In the rows, 128 means zero.
One turn moves every row onto another: examples first, then more rows asked
q_282: [149 140 157 150 120 130 139 116 141 152 121 149 134 153 149 149 129 104
 141 127 120  99  67 117 128 122  91]
q_227: [120 118 109 150 119 145 145 137 109 124  91 152 149 132 110 102 121 143
 161 200 123 124 124 132 101 149 103]
q_397: [117 134 153 147 124  93 104 104 136 120 129 134 101 123 133 135 102 145
 116 148 170 119 119 149 112 170 138]
q_311: [111 126  79 142 193 133 139 102 124 139 113 147  96 136 133 141 132 126
 121  91 111  69 131 113 119 146 131]
q_987: [107 140 137 126 146 135 178 112  97 104 167 166 146 146 117 100 131 138
 158 181 141  97 120 148 111 133 120]
q_460: [135 142 150 159 147 120 133 120 125 127 125 168 136 151 163 143 105  91
 152 128 115 113  73 123 111 132  91]
q_571: [111 125 117 131 153 173 176 131 149 130  88 125  83 102 125 147 135 144
 132 130 102  68 136  98 105 138 122]
q_127: [145 144 143 142 126 144 149 109 127 138 131 162 135 146 147 146 137 101
 136 128 106 107  68 100 124 136  77]
q_312: [122 139 162 172 128 103 115 115 132 120 124 139  96 145 136 139 108 109
 113 164 167 119 105 161 109 138 116]
q_737: [ 96 128 138 126 145 133 183  96  93 127 155 163 144 122 131 101 156 134
 160 155 137 104 139 150 133 133 121]
q_660: [118 134 136 134 154 145 132 137 143 113 113  90  84 111 137 129 136 158
 113 125 142 111 119  82  90  89 129]
q_782: [152 136 113  98 182 137 134 122 102 130 151 108 116 134 129 115 106 165
 100 114 120  82 122 104  99 117 140]
q_258: [118 121 104 140 107 131 129 133 118 119 102 155 154 132  85 102 128 156
 151 170 132 120 125 118  75 130  98]
q_79: [127 122  88 128 193 126 133 119  93 138  88 144 106 124 139 134 124 130
 128  92 117  72 138 101 111 134 126]
q_793: [ 93 129 134 128 143 116 178 100  98 122 179 166 126 130 135 107 154 139
 148 155 141  93 129 135 138 143 120]
q_175: [124 130 104 142 106 157 115 124 120 119  84 154 150 124  98 119 123 153
 147 168 136 131 121 108  86 138  96]
q_804: [112 125 132 129 151 151 143 138 126 127 127  97  90 126 140 150 143 152
  92 131 146  88 146  99  76  90 130]
q_471: [136 139  95 114 189 130 124 114 116 126 141 102 112 145 124 100 131 167
 112 123 132  98 113 100 111 131 159]
q_985: [129 136 164 146 127  89 109 104 134 119 125 136 103 122 130 132 103 117
 113 135 153 120 108 163  97 167 131]
q_619: [125 113 114 130 154 160 161 132 124 145  74 113  87 117 137 154 149 137
 124 138 121  58 140 107 103 153 133]

q_782 goes to q_79
q_793 goes to q_127
q_311 goes to q_571
Now these:
q_985 goes to q_737
q_460 goes to q_227

One turn moves every row onto another: examples first, then more rows asked
q_627: [137 127 127 168 129 135 140 150  94 152 178 142 127 155  90  99 143 110
 128 125 132]
q_483: [122 149 138 135 108 130 117 120 135 103  66 115 125 132 152 138 144 134
 141 120 132]
q_728: [118 100 146 148 101 144 137 139 118 149 159 123 120 123 138 107 118 147
 102 108  76]
q_60: [167 120 100 166 122 136 116 127 125 157 169 128 133 139  85 108 141 123
 121 115 141]
q_750: [131 131 144 131 102 126 103 154 134 104  66 126 141 131 146 125 148 134
 144 140 121]
q_482: [107 125 118 118 131 134 110 158 129 143 141 133 140 151  89 140 177 106
 147 111 149]
q_705: [106 115 145 140  92 141 147 126 124 144 166 116 114 124 135 107 119 143
 116 114  77]
q_467: [145 138 161 110 112 135 126  86 142  94 144 114 116  99 109 106 118 109
 111 115 135]
q_125: [129 132 175 109 122 140 129 144 123  85 153 138 127 110 117  72 130 102
 122 129 116]
q_956: [122 108 133 145  95 144 137 115 132 148 160 113 115 118 134 113 117 151
 106 102  82]
q_939: [119 108 128 127 133 133 106 158 119 152 131 133 144 152  84 154 170 109
 132 114 152]
q_165: [184 119 125 120 127 119 147 135 100  98 120 115 127 137 172 167 138 130
 123 137 120]
q_371: [189 146 162 121 139 123 110 163 154 156 148 119 138 131 168 117 153 112
 142 119 132]
q_316: [178 146 188 134 146 119 132 145 125 163 142 115 122 141 166 143 137 105
 126 117 143]
q_732: [170 102 166 122 120 140 100 134 130 102 131 131 140  99 112  96 120 116
  91 121 124]
q_286: [177 167 154 118 140 123 127 132 158 154 152 106 123 132 170 125 151 109
 145 107 140]
q_69: [124 134 154 146 118 133 113 146 115 109  59 128 131 138 156 137 143 133
 128 121 126]
q_245: [132 134 123 172 135 141 145 134  94 152 175 136 118 154  93 106 139 111
 123 113 139]
q_974: [108 125 125 124 129 131 117 137 123 150 136 123 132 152  84 160 169 109
 140 108 159]
q_592: [112 121 115 130 144 142 108 150 124 151 131 128 138 151  95 149 173 111
 131  93 155]
q_937: [169 152 191 118 128 111 138 150 132 155 156 117 125 143 157 133 142  99
 150 139 137]
q_73: [110 147 154 128 102 123 124 140 126  99  75 123 129 138 147 129 146 125
 155 143 122]
q_857: [165 146 110 113 138 128 152 140 108  89 129 117 124 137 182 144 148 127
 138 124 115]
q_910: [125 101 138 138  84 138 132 135 135 146 164 118 125 119 130 104 120 150
 115 120  74]
q_816: [171 130 114 113 137 126 145 161 105  90 127 125 136 137 181 138 151 130
 137 133 108]
q_776: [158 129 100 157 111 132 124 122 130 151 176 124 129 139  81 106 142 120
 133 122 140]
q_719: [134 132 167 132 149 155 126 121 111  97 133 131 116 109 134  93 122 111
  87  89 129]
q_545: [176 129 129 107 116 110 153 137 104  92 130 115 129 136 163 159 139 126
 143 152 116]

q_705 goes to q_910
q_60 goes to q_245
q_545 goes to q_816
Now these:
q_73 goes to q_750
q_286 goes to q_937
q_939 goes to q_592
q_467 goes to q_125

One turn moves every row onto another: examples first, then more rows asked
q_490: [109 169 148 101 172 100 144  91 176 135  94 169 161 163 142]
q_876: [113 177 111 112 154 102 161 129 125 155  61 116 145 149 130]
q_683: [ 82 189  98  97 152 120 109 117 148 151 120 138 100 182 146]
q_26: [117 156 114 113 130  56 148 125 123 153  82 163 107 189 106]
q_317: [138 161 120 121 171 100 133 106 183 129  94 158 169 152 155]
q_887: [106 120  94 122 110  46 142 119 161 155 121 141 127 157 125]
q_27: [113 205 137  98 154 117 132 133 134 133 129 136 166 170 110]
q_900: [111  93 115 101 128 116 133 119 149 156  86 160 127 161 129]
q_37: [112 169  98 143 159  91 140 144 147 145  77 152 174 187 112]
q_570: [138 166  79 126 131 111 136 102 114 125  95 164 129 151 103]
q_55: [105 176 118  68 107 107 116 115 147 138 161 141 128 166 125]
q_936: [116 194 110 108 109  91 140  69 154 155 138 140 130 163 150]
q_90: [108 132  80 100 134  86 124 116 144 141 171 148 159 174 141]
q_852: [120 168  99 105 141  89 103 165 125 124 137 141 129 179 148]
q_940: [137 120  81 124 136 117 124 109 148 162  70 152 161 155 133]
q_470: [107 183 106  86  98  84 112 117 157 143 157 148 133 184 139]
q_102: [ 79 123  98 140 155  76 143 122 162 162  93 143 133 193 137]
q_206: [116 106 125 104 143  85 138 133 142 175  68 144 141 173 121]
q_17: [ 96 179 145  82 119 118 107  93 167 157 134 157 144 181 131]
q_271: [115 154  74 112 154 120 144 123 178 154 124 146 178 203 148]
q_241: [ 80 144  98  78 133  81 142  95 145 174 149 134 125 167 151]
q_652: [119 156 159  95 179  82 148 123 174 144  89 143 150 157 148]
q_446: [111 115  69 107 129  90 147 119 132 165  75 142 124 159 125]
q_121: [100 121  91 114 125 103 144  88 150 142 125 141 131 131 104]
q_908: [135 150 135  74 101 103 123 107 149 162 146 159 127 172 161]
q_695: [137 210 118 106 137 100 138 154 139 121 118 154 141 166 102]
q_465: [112 106  72 113 140  93 139 126 139 154  91 153 139 172 104]
q_797: [138 172 110 117  84  78 167 121 170 135 102 133 156 161 140]
q_546: [117 225 119 115 128  81 134 130 152 159 107 132 155 185 148]
q_54: [103 177  90 113 162  88 143 161 138 146  76 158 144 197 127]
q_413: [141 168 141 101 150  72 146 119 162 125  98 151 173 150 166]
q_693: [133 170 141  81 102  89 108 128 146 143 142 142 161 168 156]
q_508: [125 147 130  84 111 112 114  97 159 152 152 172 141 188 139]
q_22: [118 225 115 108 130  93 143 126 157 152  98 148 117 170 120]
q_625: [113 148 114  70 150 104 173 143 146 167 111 111 145 179 159]
q_295: [100 156 140 103 124 113 169 107 170 131 110 143 148 172  86]
q_704: [122  99  96 121 114 104 128 116 160 158  85 164 136 168 149]
q_4: [127 160 144 101 126  75 139 120 136 128 168 149 151 177 114]
q_739: [106 183  80  99 164 123 149 140 123 140  73 146 142 164 139]
q_786: [113 120  89 118 155 112 145 122 124 134  98 116 146 138 146]

q_683 goes to q_570
q_490 goes to q_317
Now these:
q_936 goes to q_786
q_54 goes to q_22
q_940 goes to q_693
q_27 goes to q_37
q_90 goes to q_887
q_446 goes to q_55
q_797 goes to q_625
q_704 goes to q_908

One turn moves every row onto another: examples first, then more rows asked
q_866: [137  88 139  65 137  98 104 161 123 162 106 141 172 152 105  88  89 146
 171 161 107 119 108 145 152 164 116 156 101]
q_649: [122  86 151  82 168  92 146 145 182 107 147 134 146 109 109 123 121 135
 190  79 111  84 144  95 139 127 135 136 125]
q_673: [110 111 121 124 126 107 129 147 177 102 133 175 134 155 145 140 116 145
 148 133 108 106 144 143 113 122 132 152  91]
q_757: [113  66 127  48 144 111 156 141 112 139 138 159 122 153 121 114  83 127
 132 103 103 115 143 172 109 144 125 124 129]
q_932: [130  44 130 117 162 128 140 129 178 154 117 168 161 103 118 125  70 115
 200 117 125 116 122 173 116 119 149 146 127]
q_530: [139 113 101 112 159 117 145 141 193 154 115 155 176 148 108 125 134 134
 162 129 100  78 126 110 130 154 106 103 126]
q_510: [124  81 120 135 143  78 131 158 101  99 117 125 136  86 106 115  99 138
 149 107 121 115 144 138 129 147 157 137 116]
q_374: [140 101 154  70 138 153  94 148 139 112 126 153 176 140 137 139 122 125
 151 104 141  88 147 116 159 170 109 114  98]
q_552: [125  98 155 115 128  94 128 152 144 105 148 189 189 112  99  96 122 164
 135 100 126 118 143 153 127 156  95 152  96]
q_307: [121  75 147  78 146 123 160  92 185 142 125 178 159  98 143 115 108 131
 157 125 102 139 152 127 106 166 141 116 141]
q_741: [153  67 102  99 161 135  71 116 170 111  80 129 165 119 121 113  80 127
 168  96 105  81 149 134 115 169 125 151 110]
q_91: [127  80 159 119 163 147 116 137 133  98 108 167 146 127 150 113 121 101
 143  92 139 111 100 121 119 128 144 131 113]
q_52: [146  45 139  92 163 123 103 150 145 142 139 127 192 117 150  92 123 146
 193 104 107  93 113 142 130 128 142 168  85]
q_564: [157  54 140  91 159  97 125 107 127 165 136 128 168  78 117 128  91 138
 144 138 119 107 142 152 171 127 125 148 145]
q_717: [124  49  91  90 176 136  98 174 164 136 115 139 170 139  97  97 117 126
 174  97 111 138 144 132 143 179 141 135 132]
q_892: [117  47 131  81 155 128 109 111 163 143 115 156 140 131 116 128  70  93
 189 144  98  89 108 123 126 137  97 135 123]
q_658: [118 112 143 117 142  96 101 155 119 119  96 164 155  99 120  62  93 159
 191 104 113 120 139 142 153 161 153 157 105]
q_862: [126  72 133  98 156 141 101  90 171 148 135 170 140 135 121 150 118 141
 156 136  80  92 137 157 158 141  95 126 114]
q_631: [157  91 114  71 150 146 143 130 116 111 133 149 199 118 132  96 117 158
 123  96  98 142 127 140 112 133 152 132 115]
q_31: [176  91 111  53 157 115 132 158 192 132 121  86 157 118 122 125 113 135
 156 125 120 120 149 133 127 131 137 139 115]
q_808: [148 140 126  92 142 102 151 142 189 148  87 135 148 130 127  76 112 164
 160 110 139 105 135 134 131 164 123 131  99]
q_456: [137 109 108 109 166 116 126 134 133 132 128 182 164 132 123  99  74 145
 158  81 105  44 174 146 138 120 125 148 137]
q_156: [151 114 146  76 128 147 122 121 140 127 154 135 167  97 148 103  98 112
 136 138 130  96 110 114 126 111 121 103 124]
q_122: [121  65 138  60 170 122 103 113 166 154  77 174 177 102 141  94  78 165
 146 149 113 125 125 148 120 145 142 125 109]
q_773: [148  82 117 120 118  74 111 142 128 145 103 141 169 155 139 125 101 136
 142 138 134  92 147 151 147 170 103 163 106]
q_856: [105  53 124  91 155 120 117 119  91  84 118 143 127 128 115  75  98 128
 180 122 122 116 132 140 146 117 105 124 113]
q_49: [103 105 119  78 172 124 101 159 168 113  87 127 155 108  67 105  77 129
 147  97 110 118 122 133 135 146 131 131 146]
q_930: [121  86 168  74 154  80 117 135 138 168 123 147 146 108  90  63  90 136
 146 114 116 106 129 137 161 115 146 142 146]
q_157: [132  55  89 114 161 126 111 128 171 155 121 172 175 108 148  55  83 134
 167 126 127 116 134 134 107 133 165 145 128]
q_382: [130  93 102  82 136 156 130 154 120 119  93 173 156 151 115  93 116 113
 103 114 124 104 151 162 131 135 142 126 132]
q_203: [134  93 140 114 106 118  99 134 147 162 136 133 137 118 129  69  71  93
 182  93 132  97 160 128 119 135 120 149  99]
q_159: [144  93 132  97  95  93 135 136 188 143 134 145 179 124 130  92  88 131
 174 146 110  84 161 165 101 161 116 109 139]
q_927: [143  82 138  91 155  99 123 133 123  96 125 139 159 172 107  81 102 136
 174 126 138  80 164 105 151 127  94 152 107]
q_626: [177 102 119 102 176 127 144 154 123 130 130 154 175 127 146 115 103 151
 184 128  63 142 149 150 128 145 109 131 124]
q_871: [ 72  88  85  86 145 144 129 143 165 107 116 173 164 111 105 142  81 129
 168 109 126  94 126 135 116 151 151 138 118]
q_647: [131  76 155 123 165 115 140 142 129 137 143 185 154  99  57 102  95 129
 134 112 126 120 125 138 125 128 100 131 100]
q_461: [123  55 154  74 138 119  95 192 135 133 127 121 143 117 116  87 130 105
 156 137  97 103 166 146 138 142 138 109 127]
q_83: [141  77 141  77 148 103 126 117 130 114 139 147 165 125 152  80 108 147
 178 142 125 135 159 130 168  89  99 135 121]
q_193: [140  90  94  65 121 112 135 144 179 166 149 127 154 130 114  58 103 139
 154 115 137 105 165 128 128 172 137 111 126]
q_913: [111  94 125  92 112 101 124 150 166 108 115 169 144 112 180 105 118 141
 196 151 104  98 152 135 126 148 119 107 101]
q_726: [178 115 112 101 153 159 126 111 129 160 115 168 179 136 107 100  91 130
 134  85 120 109 163 121 144 137 120 129 110]
q_108: [118  61 126 101 154  97 124 175 162 124 125 140 170 128  82 138 116 152
 190  82 107  93 150 148 127 166 139  92 107]
q_665: [132  83 138  99 134 136 131 147 138 133 139 190 176  97  99  98 107 138
 139 164 125 108 127 184 146 140  82 144 111]
q_983: [126  69 106  88 138 101 108 123 171 141  89 138 115 102 158  92 105 132
 136 102 127 108 153 156 108 115 151  98 107]
q_602: [128  98 147  97 156 129 143 112 158  95 164 138 125  97  85 131  97 143
 152 126  82  96 147 118 112 139 147 131 119]

q_83 goes to q_927
q_602 goes to q_862
Now these:
q_307 goes to q_530
q_159 goes to q_108
q_647 goes to q_665
q_649 goes to q_892
q_382 goes to q_631
q_203 goes to q_461
q_91 goes to q_156
q_741 goes to q_983
q_157 goes to q_193
q_757 goes to q_626
q_658 goes to q_930
q_510 goes to q_564
q_808 goes to q_49

